One turn moves each row of this set onto another row. After a few examples, where does it send each row asked below?
j845: -.12  .10  .34  .04 -.03  .04 -.15  .15  .02 -.12  .23  .06 -.06  .05 -.09  .08  .06 -.24  .12  .21  .02  .10 -.14  .07  .09  .02 -.02  .20  .05 -.01  .23 -.11  .13  .19  .17 -.06 -.30 -.03 -.26 -.02  .21  .07  .01  .05  .10  .01 -.08  .12  .34
j718: -.10  .15  .32  .16 -.02  .01 -.18  .15 -.14 -.26  .23  .02 -.17 -.06 -.13 -.04  .00 -.20 -.01  .09  .02  .05 -.11  .11  .09 -.08 -.02  .18  .09 -.01  .09 -.09  .23  .24  .08  .01 -.21 -.04 -.22 -.04  .12  .12 -.14  .00  .20  .08 -.11  .18  .18
j824: -.14 -.09 -.20 -.12  .29  .05  .25 -.19  .00  .05  .04  .00 -.02  .11  .14 -.34  .15  .10 -.13 -.07  .29 -.16 -.13  .02 -.06  .18  .23  .16  .04  .14 -.19 -.06 -.08 -.07  .35 -.06 -.11  .04 -.27 -.16  .05  .02  .03  .22 -.33  .22  .15  .11  .21
j649:  .02 -.09  .06  .01  .14 -.14  .07 -.23 -.03 -.14 -.06  .02  .07 -.12  .09  .36  .05  .11  .22 -.24  .14 -.07 -.13  .00  .02 -.11 -.08  .13 -.01  .16  .04 -.13 -.03 -.05  .26  .23  .18  .06 -.22  .16 -.05 -.02  .23  .19 -.17  .20 -.09  .14  .23
j775: -.14  .02 -.14  .22 -.15  .06  .02  .03 -.08 -.15  .00  .04  .01 -.16  .49  .23  .10 -.07  .09 -.05  .08  .05  .02 -.10 -.22  .09  .41  .02  .17 -.09  .15 -.11  .03  .08  .23 -.10 -.07  .12 -.07 -.09  .03  .12 -.01  .04 -.22  .25  .25  .33 -.04
j427: -.23 -.21  .05 -.07  .34  .09  .05  .07 -.20  .01  .06  .14 -.15 -.09  .28 -.07 -.07  .05  .05 -.20  .12 -.04 -.20  .15 -.24  .05  .08 -.21  .19 -.03  .13  .18  .23  .10  .10  .05  .11  .01  .29 -.21  .00 -.04 -.02  .27 -.18 -.09  .03 -.06  .20
j161: -.06 -.11 -.39  .21 -.07  .08  .07 -.24 -.02  .12 -.21  .04 -.05 -.12  .11 -.14  .06  .18 -.25 -.17  .10 -.18  .09 -.04 -.01 -.01  .08  .04  .24  .01  .03 -.07 -.03 -.15  .25  .02  .03 -.04 -.17 -.19  .16  .20  .05  .19 -.11  .15  .01 -.03 -.06
j905: -.07 -.08 -.09 -.09  .16  .01 -.12  .02  .08  .05 -.04  .07  .02 -.01  .17 -.11 -.02  .03 -.03 -.01 -.03 -.15 -.08  .04 -.20  .00  .01 -.22 -.12  .06 -.29 -.25  .14 -.02  .04  .06  .03  .04  .06  .14  .20 -.16 -.02 -.04  .39 -.16  .06 -.30  .17
j757: -.13 -.12 -.05 -.08  .22  .04 -.11  .09  .17  .06  .11  .03  .01  .06  .10 -.16  .04  .08 -.05  .06  .07 -.07 -.09  .05 -.19  .06  .13 -.16 -.22  .10 -.32 -.19  .14  .00  .08  .08  .05  .01  .05  .13  .14 -.20 -.01 -.05  .38 -.15  .10 -.33  .15
j22: -.38  .03 -.15  .25  .03  .04  .09  .15 -.12 -.15  .22  .15  .04 -.11  .47  .11 -.16  .01 -.01  .13  .06  .10  .00 -.04 -.02  .10  .36 -.06  .22  .01  .07 -.01  .08  .07  .18 -.03 -.03  .17 -.04  .05  .10  .02 -.02  .17 -.27  .25  .27  .38 -.03
j853: -.05 -.27  .02  .34 -.04  .07 -.16 -.01 -.10 -.11  .15  .06  .05  .02  .08 -.11  .03  .24  .23  .28  .17 -.04 -.22 -.01  .04 -.05  .04  .22  .06  .09 -.20 -.03 -.18 -.01 -.17 -.28  .04  .22 -.21  .00  .38  .16  .01  .23  .04  .12  .37  .06  .03
j914: -.11 -.10 -.16 -.05  .13 -.02 -.23  .04  .15  .06  .01  .04  .02 -.02  .08 -.04  .08 -.01  .01  .00  .08 -.11 -.05  .02 -.17  .03  .07 -.05 -.12  .09 -.39 -.30  .03  .00  .10  .09  .04  .00  .05 -.02  .17 -.14 -.03 -.03  .36 -.26  .15 -.27  .12
j27: -.21 -.05  .04  .14  .04 -.04  .08  .05 -.02 -.14  .04 -.08  .01 -.08  .40  .11  .25 -.03  .09 -.06  .10 -.03 -.11 -.07 -.21  .07  .45  .04  .05 -.08  .14  .04  .02  .12  .29 -.03 -.09 -.11 -.12  .09 -.13  .19 -.05 -.05 -.42  .22  .34  .26  .12
j733: -.32 -.02 -.31  .01  .09 -.06  .27 -.07  .05  .01  .04  .04  .16  .23  .17 -.30 -.05  .22 -.23  .19 -.03 -.03 -.07 -.04  .05  .21  .17  .08  .00  .09  .00 -.02 -.09 -.17  .27 -.18 -.11  .13 -.19 -.07  .27  .04  .12  .22 -.21  .22  .12 -.07  .14
j620: -.14  .08  .33  .25 -.03  .08 -.21  .17 -.02 -.15  .25  .03 -.15 -.06 -.22  .04  .06 -.14  .00  .12  .02  .09 -.11  .10  .08 -.08  .01  .13  .09  .01  .18  .01  .21  .23  .12  .06 -.16 -.14 -.20  .01  .09  .16 -.08  .04  .16  .01 -.11  .10  .17
j896: -.19  .00  .09  .06  .25 -.19  .24 -.15 -.05 -.21  .17  .05  .10 -.01  .00  .22 -.09  .22  .13 -.08  .06  .02 -.22  .04 -.01  .01  .00  .02 -.12  .22 -.08  .02  .01  .00  .23  .16  .24  .15 -.26  .28 -.10 -.07  .19  .23 -.18  .27 -.03  .15  .20
j567: -.17 -.20 -.09  .01  .15 -.02 -.07  .24  .01 -.04  .01  .00 -.05  .09  .40 -.01  .09  .09  .01  .00 -.01  .08 -.06  .05 -.09 -.01  .20  .16  .11 -.08  .32  .01  .15 -.07  .16 -.03 -.03  .00  .43 -.35  .21 -.07  .11  .08 -.01 -.11  .07 -.29  .04
j418: -.07 -.16 -.02 -.13  .24  .08 -.17  .02  .15  .13  .06  .06 -.02 -.01  .09 -.09  .12 -.01  .04 -.05  .17 -.13 -.11  .04 -.21  .03  .10 -.14 -.16  .11 -.36 -.23  .09  .02  .13  .13  .05 -.02  .01  .08  .09 -.17 -.01 -.02  .29 -.24  .12 -.25  .21
j284:  .13 -.34  .18  .30 -.01  .14 -.10  .05 -.06 -.09  .10 -.08  .02  .06  .23 -.22  .12  .32  .08  .25  .07 -.06 -.21  .01  .03 -.20  .09  .11  .01  .03  .07  .07  .07 -.08 -.19 -.18  .01  .09 -.13  .25  .35  .16  .06  .08  .14  .29  .17 -.15  .00
j454: -.33 -.10  .04 -.08  .37 -.14  .07  .14 -.16 -.16  .14 -.03 -.08  .08  .20 -.16  .06  .05  .06 -.10  .08 -.01 -.28  .15 -.25  .11  .21  .05  .00 -.04 -.02  .16  .09  .13  .16 -.08  .02 -.04  .29 -.31 -.05 -.01 -.11  .13 -.24 -.10  .23 -.11  .21
j764: -.21 -.11 -.03  .16  .09 -.06  .03  .24  .02 -.16  .09 -.13  .06  .00  .53 -.02  .16  .06 -.05  .09  .03  .03 -.01 -.05  .04 -.09  .44  .11  .12 -.05  .30  .03  .10 -.04  .23  .11 -.14 -.18  .06  .20  .00  .10  .00 -.10 -.31  .26  .23  .13 -.01
j662: -.19 -.07 -.13 -.08  .17 -.07 -.14  .01  .09  .03  .02  .11  .03  .00  .05 -.09 -.03  .03  .04  .03  .00 -.13 -.10  .05 -.18  .07  .00 -.18 -.15  .12 -.42 -.26  .04  .04  .06  .03  .06  .03  .02  .09  .17 -.14 -.06  .02  .29 -.24  .17 -.24  .24
j303:  .09 -.36  .31  .18  .15  .21 -.06 -.03 -.02 -.05  .19 -.07 -.01  .09  .12 -.22  .28  .24  .22  .21  .28 -.05 -.33  .03 -.10 -.06  .20  .16 -.08  .09 -.10  .11  .00  .03 -.08 -.18  .00  .08 -.24  .18  .20  .11  .04  .13 -.05  .23  .27 -.03  .16
j544: -.10  .04 -.13  .23  .00 -.29  .08 -.02  .00 -.34  .08 -.05  .11  .03  .09  .27  .01  .21  .02  .00 -.04  .09 -.05 -.03  .10 -.08  .06  .38 -.13  .13  .04 -.17 -.03 -.13  .22  .12  .16  .19 -.11  .05  .08 -.08  .24  .04  .10  .32 -.04  .00 -.09
j808: -.13 -.16 -.30  .20 -.01  .15  .15 -.07  .22  .15 -.03 -.03  .05  .14  .15 -.19  .23  .27 -.28  .08  .08 -.01  .03 -.08 -.02  .11  .31  .13  .00  .04  .17  .03  .00 -.19  .36 -.03 -.03 -.02 -.14 -.10  .16  .09  .22  .11 -.08  .19  .00 -.20 -.08
j880: -.02 -.12 -.13 -.06  .18  .12  .27 -.24 -.16  .05 -.11 -.02 -.07  .00  .20 -.38  .02  .18 -.28 -.20  .15 -.22 -.07  .03 -.07 -.02  .12 -.14  .15  .05  .00  .01  .15 -.10  .22  .05 -.03 -.03 -.20  .05  .07  .09  .01  .19 -.18  .33 -.07  .02  .09
j312: -.33 -.04 -.10  .01  .20 -.09  .08  .24 -.12 -.18  .18  .07 -.03  .13  .30 -.11 -.04  .07 -.02  .08 -.02  .13 -.17  .07 -.19  .17  .26  .12  .01 -.06  .09  .04  .11  .06  .13 -.20  .04  .21  .36 -.41  .17 -.15  .02  .15  .00 -.03  .17 -.15  .05
j119: -.24 -.01  .01  .19  .26 -.24  .13  .04  .07 -.27  .27 -.05  .11  .09 -.03  .18  .05  .25  .06  .05  .10  .10 -.15  .03  .13 -.02  .13  .34 -.20  .22 -.09 -.02 -.05 -.06  .27  .19  .18  .10 -.16  .14 -.08 -.11  .20  .10 -.11  .25  .03  .04  .02
j55:  .20 -.36  .15  .27 -.06  .23 -.22 -.12 -.06 -.03  .03 -.03 -.09 -.09  .14 -.06  .27  .15  .27  .03  .32 -.12 -.20 -.01 -.10 -.13  .10  .23  .07  .03 -.11 -.05 -.07  .00 -.11 -.17  .01  .10 -.24 -.04  .27  .17  .04  .15  .06  .18  .23  .05  .02
j577: -.19  .08  .35  .21 -.09  .08 -.17  .16  .03 -.09  .24  .10 -.06  .00 -.17  .10 -.01 -.16  .05  .22 -.06  .13 -.12  .08  .09  .01 -.01  .06  .06  .00  .24  .01  .18  .22  .14 -.03 -.20 -.08 -.23  .06  .18  .12  .02  .08  .13 -.01 -.11  .07  .25
j841: -.10 -.18 -.05  .03  .04  .05 -.04 -.01 -.11 -.01 -.14  .07 -.10 -.09  .33  .13  .08  .02  .10 -.23 -.03 -.03 -.11  .06 -.34  .04  .09 -.09  .15 -.15  .27  .04  .17  .05  .14 -.10  .05 -.01  .32 -.38  .11  .04  .05  .16 -.06 -.15  .04 -.16  .12
j959: -.04  .11  .38  .01  .05  .03 -.14  .17 -.08 -.21  .25  .03 -.11  .04 -.02 -.05  .02 -.24  .05  .13  .05  .06 -.14  .10  .10 -.05  .02  .21  .08  .01  .18 -.13  .23  .19  .12 -.01 -.29  .00 -.23 -.01  .18  .04 -.05  .00  .19  .12 -.14  .15  .26
j583: -.23 -.13 -.04  .09  .13  .05  .04  .17 -.12 -.06  .07  .08  .03 -.11  .61  .04 -.10  .03  .00  .05  .07  .00  .02  .00  .08 -.10  .27 -.11  .30  .02  .27  .03  .18 -.03  .17  .15 -.10 -.05  .00  .25  .10  .03 -.01  .13 -.33  .26  .14  .29  .08
j40:  .07 -.31  .16  .15  .05  .10 -.07 -.08 -.22 -.08  .04  .05  .02 -.02  .20 -.22 -.07  .22  .21  .17  .13 -.13 -.26  .06  .04 -.17 -.10 -.02  .14  .09 -.10  .00  .00 -.02 -.25 -.20  .01  .15 -.23  .22  .37  .15 -.02  .26 -.02  .23  .21  .04  .20
j82:  .11 -.10  .01  .10  .08 -.09  .06 -.11  .04 -.18 -.03 -.02  .03 -.05  .22  .31  .04  .17  .07 -.15  .09  .00 -.01 -.03  .09 -.17  .02  .21 -.01  .14  .19 -.17  .08 -.17  .24  .25  .15  .13 -.13  .13  .07 -.13  .30  .08  .07  .34 -.21  .03  .00

j119 moves to -> j649
j880 moves to -> j808
j22 moves to -> j583
Now find these:
j841 moves to -> j312
j718 moves to -> j577
j40 moves to -> j284
j757 moves to -> j418

